In the rows, zero is written as 128.
Turns, then the turns between two rows, first turn first; the first pair answered:
k386 (before -> after):
[ 90 128 154 152 120 166  97  95 147 105 152]  ->  [134 105 170 124 156 112 161 141 127 108 180]
[122 117 118 154 114 143  88  84 170 132  83]  ->  [ 76 111 151 122 144 119 113 141 101 144 189]
[114 147 120 126 106 132 164 150 101 141 151]  ->  [152 140 104 136 101 133 172 134 132 137 100]
k117 (before -> after):
[141 146 156 135 136 153  85 117  94 133 127]  ->  [122 164 128 140 150 133 107 144 119 171 106]
[157 120 145 111 142 119 120 120  94 104 195]  ->  [131 185 100 107  93 144 125 140  89 145 153]
[120 167  99 115 101 137 138 146 117 149 102]  ->  [131 109 137 118 171  90 144 139 142 141 140]
k441 (before -> after):
[115 134 116 152 126 104  90 120 155 105 125]  ->  [121 141 112 145 116 108  90 118 155 114 111]
[133 123 147 130 141 123 120 143 124 152 142]  ->  [140 116 159 135 138 128 116 135 126 138 142]
[ 53  95 152 134 166 122  76  66 197 130 140]  ->  [100 103 146 132 108 165  71  38 184 101  99]
k528 (before -> after):
[151 105 104 133 123 118 151 123 172 133  82]  ->  [105 108  99 145 119 144  96  93 175 136  96]
[170 115 124 113 120  91 169 167 146 130  86]  ->  [ 66 138 120 144 103 143  76 125 156 140 110]
[124 178  95 124  86 162 121 151 114 151  97]  ->  [144 106 148 136 117 159  90 101 120  89 156]

(2 to 3 turns a pair)
[121 103 164 143 158 131 106  93 130 109 161]  ->  [102 172 107 140 107 146 120 109 144 153  94]
k528 k386
[176  86 152 108 156  97 162 146 122  97 154]  ->  [181 121 104 125 102 123 140 106 162 114  69]
k386 k528
[ 95 182  95 127 109 136 119 137 109 166 106]  ->  [138 116 133 143 128 151  87  67 144 103 103]
k117 k386 k117
[ 50 145 112 160  85 169  72 123 160 199 112]  ->  [154  63 148 141 180  77 173 166 185 179 130]
k117 k528
[ 67 122 148 134 134 148  79 110 108 131 186]  ->  [ 57 113 142 137 172 116  95 128 130 147 182]
k117 k117
[154 202  95 108  68 142 151 165 130 153  83]  ->  [128 118 151 114 193  65 153 184 158 152 181]
k386 k117
[102 155 128 108 118 134 120 164  97 128 166]  ->  [175 113 153 120 110 141 116 110 124  74 132]
k386 k386 k528
[176  92 153 102 155 122 133 150  87  77 195]  ->  [171 162  70 128  98 160 117 127 151 129  57]
k386 k528
[109 141 124 149 162 134 186 168 107 153 143]  ->  [153  95 136 163 175 143 160 113 145 106 112]
k386 k117
[131 105 149 139 188  74 147 132 128 151 158]  ->  [ 75 152 136 153 130 141  86  99 105 142 164]
k386 k386 k117
[139 169 106 145 148 127 165 122 170 173  54]  ->  [151 104 144 148 206  94 152 112 179 139 108]
k386 k117 k386
[163 158 146  84  71 150 144 146  63 114 142]  ->  [166 137 167  82  96 137 159 152  54 120 166]
k386 k528 k386
[176 125 108 129 137 117 151 113 161 107  81]  ->  [ 70 166 113 122 139 116 127 157 107 156 154]
k386 k386 k528
[141 171 109 114  74 161 129 141 100 114  94]  ->  [ 57 137 121 139 155 119  87 137 154 146 134]
k117 k528
[138  92 161 148 190  96 132 137 163 120 158]  ->  [188 148 139 118  94 165 154 138 106  86 122]
k117 k528
[ 98 137 123 142 109 158  55  69 148 121  98]  ->  [149 139 150  89 111 139 133 151  61 107 179]
k386 k117 k528
[122 163  92 102 113 145 139  89 162  97 107]  ->  [139 130 119  93 164 106 165 113 166  91 145]
k117 k386 k528
[113 110 155 117 130 148  98 110  84  97 188]  ->  [129  93 164 121 147 134 112 107  96  80 186]
k117 k528
[157 118 112 132 130 108 153  81 179 162 120]  ->  [176 135 112 103 108 110 192 122 116 158 146]
k117 k386 k528
[ 80 120 133 133 159 107 113 132 143 152 157]  ->  [132 128 144 119 107 157 112 120  93 102 155]
k528 k117
[144 102 159 114 138 137 138 131  87 117 180]  ->  [156 128 143 100 126 132 173 160  85 141 151]
k528 k528 k528
[205  71 144 116 144 111 163 131 134 104 117]  ->  [ 99 158 109 106 129 117 153 193 103 188 141]
k528 k386
[ 95 138 132 127 107 147 108 134  93 114 173]  ->  [167  97 132 143 131 111 141 105 162  97 106]
k117 k528 k386
[174 147 131 101  76 141 159 172  66 107 106]  ->  [151 154  97  99  98 121 169 189  93 148  85]
k528 k528 k117
[182 109 134 116 143 114 170 149 144 117 119]  ->  [158 130 148 103 111 154 145 156  87 106 170]
k117 k386 k386
[156 175 116 110 121 102 176 155 100 149  83]  ->  [181 130 132 137 122 121 136  93 137 107  62]
k117 k386 k528
[155 153  86 113 114 110 185 173 141 154  74]  ->  [162 165  87 110  85 128 192 168 127 144  66]
k386 k528 k528
[141 118 100 133  83 142  84 112 122 108 107]  ->  [153  80 122 133 141 105  96 112 140  97 132]
k117 k117
[178 149 100 131  39 189 141 140  79 101  99]  ->  [199 120 126 127  47 187 145 133  75  77 113]
k528 k528
[102  97 117 151 178  89 148 142 162 155 112]  ->  [110  97 156 125 131 136 136 151  69 112 184]
k441 k117 k386
[144 107 137 129 125 136  95  52 108 101 121]  ->  [112 176 101 105  95 134 130 119  68 155 121]
k386 k117
[174 141 105 117 113 120 170 148 141 128  70]  ->  [ 61 166 108 130 113 146  92 137 122 155 129]
k386 k441
[114 147  99 137 149 106 131 121 163 173  88]  ->  [153  98 160 128 148 129 110  98 113 100 168]
k386 k386 k117
[112 162 108  85 114 180  83 124  98 159 130]  ->  [109 101 131  90 197 115 108 130 142 164 158]
k117 k528
[130 103 158 134 121 129  71 106 121  93 110]  ->  [125 149 129 106 117  99 142 185 110 150 100]
k386 k528
